In the data rows, 128 means zero.
Some points:
[123, 123, 128, 161, 129, 125, 91, 89, 145, 143, 164, 110, 151, 91, 151, 88, 110, 131, 154, 155, 128, 154, 180,
 91, 124, 131, 116, 118, 48, 168, 119, 115, 99, 156, 136, 137, 110, 146, 114, 147, 98, 153, 126]
[122, 109, 137, 181, 143, 127, 125, 124, 124, 139, 94, 166, 124, 107, 155, 116, 104, 157, 123, 130, 144, 170, 130,
 155, 127, 121, 125, 128, 79, 116, 130, 116, 83, 167, 118, 146, 108, 69, 120, 167, 109, 81, 129]
[130, 127, 123, 119, 168, 102, 225, 130, 146, 164, 122, 82, 132, 106, 94, 134, 98, 160, 125, 139, 130, 167, 113,
 88, 106, 138, 130, 112, 91, 148, 154, 89, 144, 159, 121, 131, 123, 158, 127, 147, 96, 119, 124]
[143, 125, 119, 70, 161, 142, 91, 118, 170, 160, 148, 162, 132, 158, 113, 139, 87, 171, 147, 107, 128, 129, 98,
 128, 99, 156, 130, 113, 60, 116, 132, 165, 84, 161, 111, 131, 113, 116, 129, 162, 120, 159, 114]
[125, 115, 127, 163, 163, 156, 147, 126, 148, 122, 145, 106, 122, 116, 91, 150, 139, 80, 142, 176, 102, 121, 94,
 118, 147, 135, 143, 120, 73, 127, 153, 152, 110, 164, 123, 124, 100, 90, 120, 129, 178, 121, 100]
[102, 113, 126, 139, 147, 84, 114, 104, 164, 184, 133, 129, 144, 128, 129, 139, 103, 135, 108, 152, 154, 130, 109,
 114, 137, 112, 149, 94, 135, 105, 113, 192, 116, 154, 172, 116, 83, 132, 108, 139, 120, 130, 132]
[142, 133, 110, 132, 171, 100, 162, 127, 151, 139, 64, 161, 123, 126, 140, 166, 113, 126, 132, 116, 143, 133, 152,
 82, 127, 169, 125, 134, 96, 125, 83, 145, 131, 132, 113, 165, 126, 83, 95, 93, 127, 140, 133]
[117, 122, 112, 141, 148, 112, 165, 92, 149, 113, 158, 140, 134, 153, 125, 141, 121, 120, 113, 119, 118, 166, 87,
 130, 129, 116, 111, 67, 138, 92, 96, 133, 156, 157, 135, 155, 115, 95, 121, 180, 144, 166, 129]
[142, 109, 104, 137, 140, 107, 106, 145, 157, 106, 170, 118, 113, 136, 124, 168, 109, 118, 118, 152, 147, 108, 105,
 145, 129, 121, 120, 139, 130, 158, 109, 131, 142, 110, 150, 177, 106, 121, 124, 179, 37, 129, 105]
[120, 129, 105, 104, 123, 113, 166, 133, 189, 145, 160, 142, 93, 123, 137, 155, 117, 122, 92, 153, 113, 166, 155,
 119, 137, 82, 113, 105, 98, 127, 132, 162, 78, 104, 106, 162, 126, 120, 139, 91, 136, 170, 120]
[119, 117, 111, 168, 104, 129, 138, 154, 134, 111, 128, 103, 140, 134, 127, 160, 106, 163, 133, 159, 177, 136, 100,
 73, 153, 112, 135, 121, 130, 75, 131, 111, 118, 139, 117, 136, 125, 139, 142, 101, 128, 185, 111]
[147, 115, 132, 156, 88, 124, 153, 119, 140, 153, 108, 144, 131, 139, 146, 191, 105, 136, 96, 108, 99, 118, 129,
 193, 124, 125, 133, 115, 114, 138, 122, 102, 137, 154, 148, 117, 118, 113, 121, 85, 90, 197, 110]
[141, 115, 162, 148, 95, 122, 137, 100, 153, 134, 130, 126, 138, 128, 122, 176, 101, 93, 145, 137, 156, 136, 109,
 123, 135, 128, 122, 117, 126, 103, 113, 133, 105, 99, 135, 115, 184, 98, 149, 136, 94, 140, 136]
[127, 88, 138, 111, 85, 151, 175, 119, 157, 106, 81, 112, 133, 141, 142, 142, 107, 119, 150, 125, 137, 102, 110,
 128, 139, 88, 111, 103, 111, 161, 135, 155, 143, 155, 111, 145, 131, 112, 138, 119, 104, 151, 163]
[161, 58, 114, 127, 179, 147, 123, 91, 99, 153, 123, 126, 110, 130, 139, 121, 111, 97, 129, 91, 170, 173, 163,
 125, 156, 132, 153, 131, 159, 151, 132, 104, 113, 110, 87, 112, 84, 165, 130, 133, 147, 136, 110]
[116, 123, 111, 103, 152, 167, 152, 104, 103, 148, 107, 121, 139, 87, 145, 131, 85, 91, 120, 111, 133, 133, 108,
 167, 124, 152, 119, 155, 131, 119, 103, 142, 111, 134, 103, 162, 122, 222, 143, 145, 170, 134, 115]
[60, 128, 121, 91, 150, 158, 97, 128, 125, 142, 133, 119, 145, 107, 121, 141, 126, 128, 136, 145, 138, 152, 116,
 203, 153, 139, 157, 146, 126, 153, 92, 95, 149, 106, 64, 116, 114, 128, 123, 138, 124, 139, 137]
[79, 126, 98, 113, 136, 174, 134, 94, 129, 149, 139, 169, 141, 132, 138, 152, 120, 136, 164, 105, 101, 147, 189,
 120, 120, 137, 137, 116, 193, 115, 146, 113, 147, 120, 112, 122, 107, 135, 146, 111, 105, 87, 118]
[112, 155, 135, 94, 95, 140, 98, 128, 111, 119, 118, 134, 92, 132, 103, 110, 112, 93, 130, 144, 130, 184, 129,
 143, 85, 137, 165, 166, 156, 114, 157, 124, 159, 118, 134, 148, 91, 143, 127, 116, 128, 147, 137]
[91, 142, 191, 148, 157, 152, 104, 78, 105, 115, 91, 137, 83, 126, 102, 151, 149, 152, 139, 120, 121, 143, 121,
 137, 127, 125, 126, 92, 133, 123, 125, 138, 141, 95, 116, 169, 95, 199, 131, 115, 116, 138, 127]
[116, 144, 125, 113, 114, 138, 73, 109, 117, 150, 115, 64, 129, 135, 114, 181, 151, 140, 119, 102, 122, 125, 172,
 133, 114, 86, 120, 163, 141, 104, 148, 128, 134, 134, 114, 149, 129, 153, 106, 160, 167, 123, 141]
[141, 123, 158, 48, 161, 134, 88, 138, 123, 134, 98, 139, 157, 103, 133, 131, 169, 120, 126, 134, 128, 133, 132,
 137, 135, 122, 114, 126, 130, 78, 132, 108, 149, 125, 129, 146, 89, 139, 158, 106, 86, 138, 140]
[143, 129, 155, 89, 140, 164, 121, 142, 127, 165, 101, 125, 127, 73, 137, 128, 129, 125, 150, 86, 107, 161, 126,
 136, 143, 78, 153, 83, 145, 106, 130, 137, 159, 98, 126, 153, 130, 114, 121, 148, 136, 145, 104]
[167, 158, 153, 115, 140, 148, 136, 104, 135, 124, 154, 142, 148, 112, 71, 134, 102, 137, 146, 98, 115, 157, 135,
 133, 168, 70, 100, 181, 138, 121, 99, 132, 144, 119, 111, 126, 85, 132, 112, 116, 147, 124, 126]
[165, 137, 139, 111, 161, 121, 125, 98, 158, 142, 176, 92, 117, 105, 141, 108, 107, 142, 165, 136, 122, 114, 118,
 195, 118, 102, 121, 132, 162, 84, 144, 128, 141, 147, 107, 145, 126, 145, 101, 82, 131, 116, 124]
[143, 114, 136, 115, 128, 137, 129, 117, 153, 200, 112, 175, 102, 113, 106, 106, 135, 135, 144, 188, 97, 121, 98,
 109, 136, 127, 98, 162, 168, 114, 109, 83, 139, 127, 120, 129, 124, 146, 106, 139, 150, 148, 132]
[174, 155, 100, 141, 142, 120, 106, 113, 189, 119, 66, 176, 125, 106, 108, 108, 139, 130, 127, 140, 129, 117, 118,
 140, 112, 86, 141, 130, 150, 134, 109, 120, 139, 149, 96, 121, 142, 171, 137, 147, 134, 117, 107]
[142, 144, 146, 197, 179, 139, 83, 187, 160, 166, 132, 130, 147, 148, 116, 106, 113, 101, 128, 110, 109, 132, 113,
 128, 92, 102, 88, 105, 155, 142, 118, 134, 149, 131, 99, 119, 143, 149, 125, 104, 122, 137, 125]
[107, 88, 147, 121, 104, 122, 164, 135, 134, 110, 181, 153, 133, 132, 128, 135, 156, 133, 116, 45, 133, 135, 103,
 111, 133, 139, 149, 201, 68, 112, 129, 141, 137, 124, 137, 136, 143, 176, 123, 116, 110, 109, 137]
[149, 133, 148, 124, 87, 97, 183, 125, 115, 127, 150, 137, 151, 134, 177, 156, 133, 120, 137, 127, 107, 124, 120,
 119, 100, 137, 139, 100, 97, 118, 131, 132, 126, 75, 97, 104, 71, 168, 134, 167, 149, 106, 142]
[118, 101, 160, 72, 111, 114, 144, 132, 130, 63, 104, 128, 159, 139, 162, 128, 111, 152, 96, 143, 105, 148, 137,
 124, 154, 165, 121, 123, 152, 145, 138, 163, 117, 119, 131, 97, 136, 153, 88, 138, 131, 125, 105]
[133, 92, 137, 121, 103, 115, 98, 113, 116, 113, 197, 155, 144, 96, 133, 149, 120, 150, 98, 127, 125, 123, 106,
 105, 121, 167, 132, 73, 149, 155, 138, 132, 155, 107, 107, 158, 128, 108, 130, 114, 196, 110, 137]
[123, 85, 127, 130, 147, 81, 96, 102, 123, 107, 108, 121, 160, 158, 145, 143, 89, 142, 116, 147, 78, 142, 103,
 139, 155, 120, 157, 160, 75, 122, 153, 115, 152, 71, 128, 137, 139, 148, 139, 122, 166, 121, 136]
[123, 77, 128, 107, 126, 119, 152, 133, 102, 128, 147, 181, 126, 133, 116, 141, 126, 151, 133, 167, 139, 140, 164,
 171, 85, 106, 119, 100, 65, 106, 124, 138, 189, 107, 135, 121, 139, 160, 115, 124, 178, 127, 115]
[138, 143, 124, 93, 125, 123, 81, 118, 96, 140, 147, 150, 94, 127, 183, 159, 108, 137, 113, 153, 115, 150, 75,
 99, 166, 121, 128, 118, 76, 138, 135, 148, 195, 135, 111, 99, 143, 165, 130, 126, 116, 96, 116]
[101, 141, 141, 124, 142, 84, 147, 125, 86, 135, 148, 197, 119, 113, 133, 111, 96, 133, 93, 116, 124, 89, 156,
 126, 150, 125, 130, 160, 129, 127, 153, 172, 170, 106, 103, 110, 131, 112, 141, 152, 126, 147, 114]
[150, 125, 109, 141, 129, 132, 117, 156, 109, 112, 153, 119, 105, 126, 105, 117, 112, 146, 99, 125, 95, 118, 184,
 146, 171, 168, 148, 70, 98, 79, 107, 149, 155, 118, 121, 106, 146, 175, 132, 139, 119, 108, 144]
[112, 130, 145, 110, 129, 101, 113, 138, 156, 118, 124, 107, 99, 143, 155, 116, 108, 137, 117, 96, 148, 122, 167,
 131, 140, 144, 115, 126, 98, 127, 105, 105, 170, 124, 153, 111, 125, 129, 152, 125, 211, 103, 114]
[115, 146, 133, 91, 159, 118, 138, 143, 86, 106, 168, 189, 120, 151, 132, 134, 102, 120, 119, 125, 132, 93, 146,
 110, 139, 94, 154, 88, 122, 151, 116, 79, 99, 142, 150, 122, 147, 162, 126, 121, 157, 111, 134]
[128, 160, 110, 126, 145, 155, 165, 117, 108, 143, 130, 139, 128, 159, 152, 75, 141, 139, 91, 119, 155, 104, 110,
 137, 169, 133, 128, 101, 83, 124, 154, 108, 147, 78, 133, 124, 123, 129, 122, 125, 140, 112, 116]
[130, 134, 112, 122, 165, 141, 140, 135, 79, 109, 154, 94, 105, 144, 167, 98, 134, 162, 104, 150, 123, 126, 118,
 124, 84, 129, 139, 159, 133, 148, 89, 161, 122, 100, 150, 98, 134, 105, 150, 127, 160, 114, 125]
[112, 139, 85, 110, 141, 72, 128, 135, 85, 142, 119, 134, 114, 133, 111, 101, 149, 141, 144, 102, 120, 143, 101,
 168, 163, 159, 111, 107, 122, 170, 152, 142, 97, 116, 161, 105, 142, 140, 139, 132, 147, 112, 134]
Along one direction, these points spread out more than along any other. Take the direction at right angles to it along which they spread out most. Then take the direction at right angles to both along which they spread out most. Go by this last direction. How far along it is each point below, from 0 to 99? 50 is the average, and the first point above lies past it. One standard deviation of the points above along it is 16.
[143, 125, 119, 70, 161, 142, 91, 118, 170, 160, 148, 162, 132, 158, 113, 139, 87, 171, 147, 107, 128, 129, 98,
 128, 99, 156, 130, 113, 60, 116, 132, 165, 84, 161, 111, 131, 113, 116, 129, 162, 120, 159, 114] 69
[91, 142, 191, 148, 157, 152, 104, 78, 105, 115, 91, 137, 83, 126, 102, 151, 149, 152, 139, 120, 121, 143, 121,
 137, 127, 125, 126, 92, 133, 123, 125, 138, 141, 95, 116, 169, 95, 199, 131, 115, 116, 138, 127] 40
[167, 158, 153, 115, 140, 148, 136, 104, 135, 124, 154, 142, 148, 112, 71, 134, 102, 137, 146, 98, 115, 157, 135,
 133, 168, 70, 100, 181, 138, 121, 99, 132, 144, 119, 111, 126, 85, 132, 112, 116, 147, 124, 126] 48
[123, 123, 128, 161, 129, 125, 91, 89, 145, 143, 164, 110, 151, 91, 151, 88, 110, 131, 154, 155, 128, 154, 180,
 91, 124, 131, 116, 118, 48, 168, 119, 115, 99, 156, 136, 137, 110, 146, 114, 147, 98, 153, 126] 81
[174, 155, 100, 141, 142, 120, 106, 113, 189, 119, 66, 176, 125, 106, 108, 108, 139, 130, 127, 140, 129, 117, 118,
 140, 112, 86, 141, 130, 150, 134, 109, 120, 139, 149, 96, 121, 142, 171, 137, 147, 134, 117, 107] 64
[142, 109, 104, 137, 140, 107, 106, 145, 157, 106, 170, 118, 113, 136, 124, 168, 109, 118, 118, 152, 147, 108, 105,
 145, 129, 121, 120, 139, 130, 158, 109, 131, 142, 110, 150, 177, 106, 121, 124, 179, 37, 129, 105] 40
[142, 133, 110, 132, 171, 100, 162, 127, 151, 139, 64, 161, 123, 126, 140, 166, 113, 126, 132, 116, 143, 133, 152,
 82, 127, 169, 125, 134, 96, 125, 83, 145, 131, 132, 113, 165, 126, 83, 95, 93, 127, 140, 133] 52
[101, 141, 141, 124, 142, 84, 147, 125, 86, 135, 148, 197, 119, 113, 133, 111, 96, 133, 93, 116, 124, 89, 156,
 126, 150, 125, 130, 160, 129, 127, 153, 172, 170, 106, 103, 110, 131, 112, 141, 152, 126, 147, 114] 47
[128, 160, 110, 126, 145, 155, 165, 117, 108, 143, 130, 139, 128, 159, 152, 75, 141, 139, 91, 119, 155, 104, 110,
 137, 169, 133, 128, 101, 83, 124, 154, 108, 147, 78, 133, 124, 123, 129, 122, 125, 140, 112, 116] 64
[119, 117, 111, 168, 104, 129, 138, 154, 134, 111, 128, 103, 140, 134, 127, 160, 106, 163, 133, 159, 177, 136, 100,
 73, 153, 112, 135, 121, 130, 75, 131, 111, 118, 139, 117, 136, 125, 139, 142, 101, 128, 185, 111] 32
[112, 139, 85, 110, 141, 72, 128, 135, 85, 142, 119, 134, 114, 133, 111, 101, 149, 141, 144, 102, 120, 143, 101,
 168, 163, 159, 111, 107, 122, 170, 152, 142, 97, 116, 161, 105, 142, 140, 139, 132, 147, 112, 134] 73
[123, 85, 127, 130, 147, 81, 96, 102, 123, 107, 108, 121, 160, 158, 145, 143, 89, 142, 116, 147, 78, 142, 103,
 139, 155, 120, 157, 160, 75, 122, 153, 115, 152, 71, 128, 137, 139, 148, 139, 122, 166, 121, 136] 41
[138, 143, 124, 93, 125, 123, 81, 118, 96, 140, 147, 150, 94, 127, 183, 159, 108, 137, 113, 153, 115, 150, 75,
 99, 166, 121, 128, 118, 76, 138, 135, 148, 195, 135, 111, 99, 143, 165, 130, 126, 116, 96, 116] 47
[115, 146, 133, 91, 159, 118, 138, 143, 86, 106, 168, 189, 120, 151, 132, 134, 102, 120, 119, 125, 132, 93, 146,
 110, 139, 94, 154, 88, 122, 151, 116, 79, 99, 142, 150, 122, 147, 162, 126, 121, 157, 111, 134] 62
[79, 126, 98, 113, 136, 174, 134, 94, 129, 149, 139, 169, 141, 132, 138, 152, 120, 136, 164, 105, 101, 147, 189,
 120, 120, 137, 137, 116, 193, 115, 146, 113, 147, 120, 112, 122, 107, 135, 146, 111, 105, 87, 118] 45
[161, 58, 114, 127, 179, 147, 123, 91, 99, 153, 123, 126, 110, 130, 139, 121, 111, 97, 129, 91, 170, 173, 163,
 125, 156, 132, 153, 131, 159, 151, 132, 104, 113, 110, 87, 112, 84, 165, 130, 133, 147, 136, 110] 69
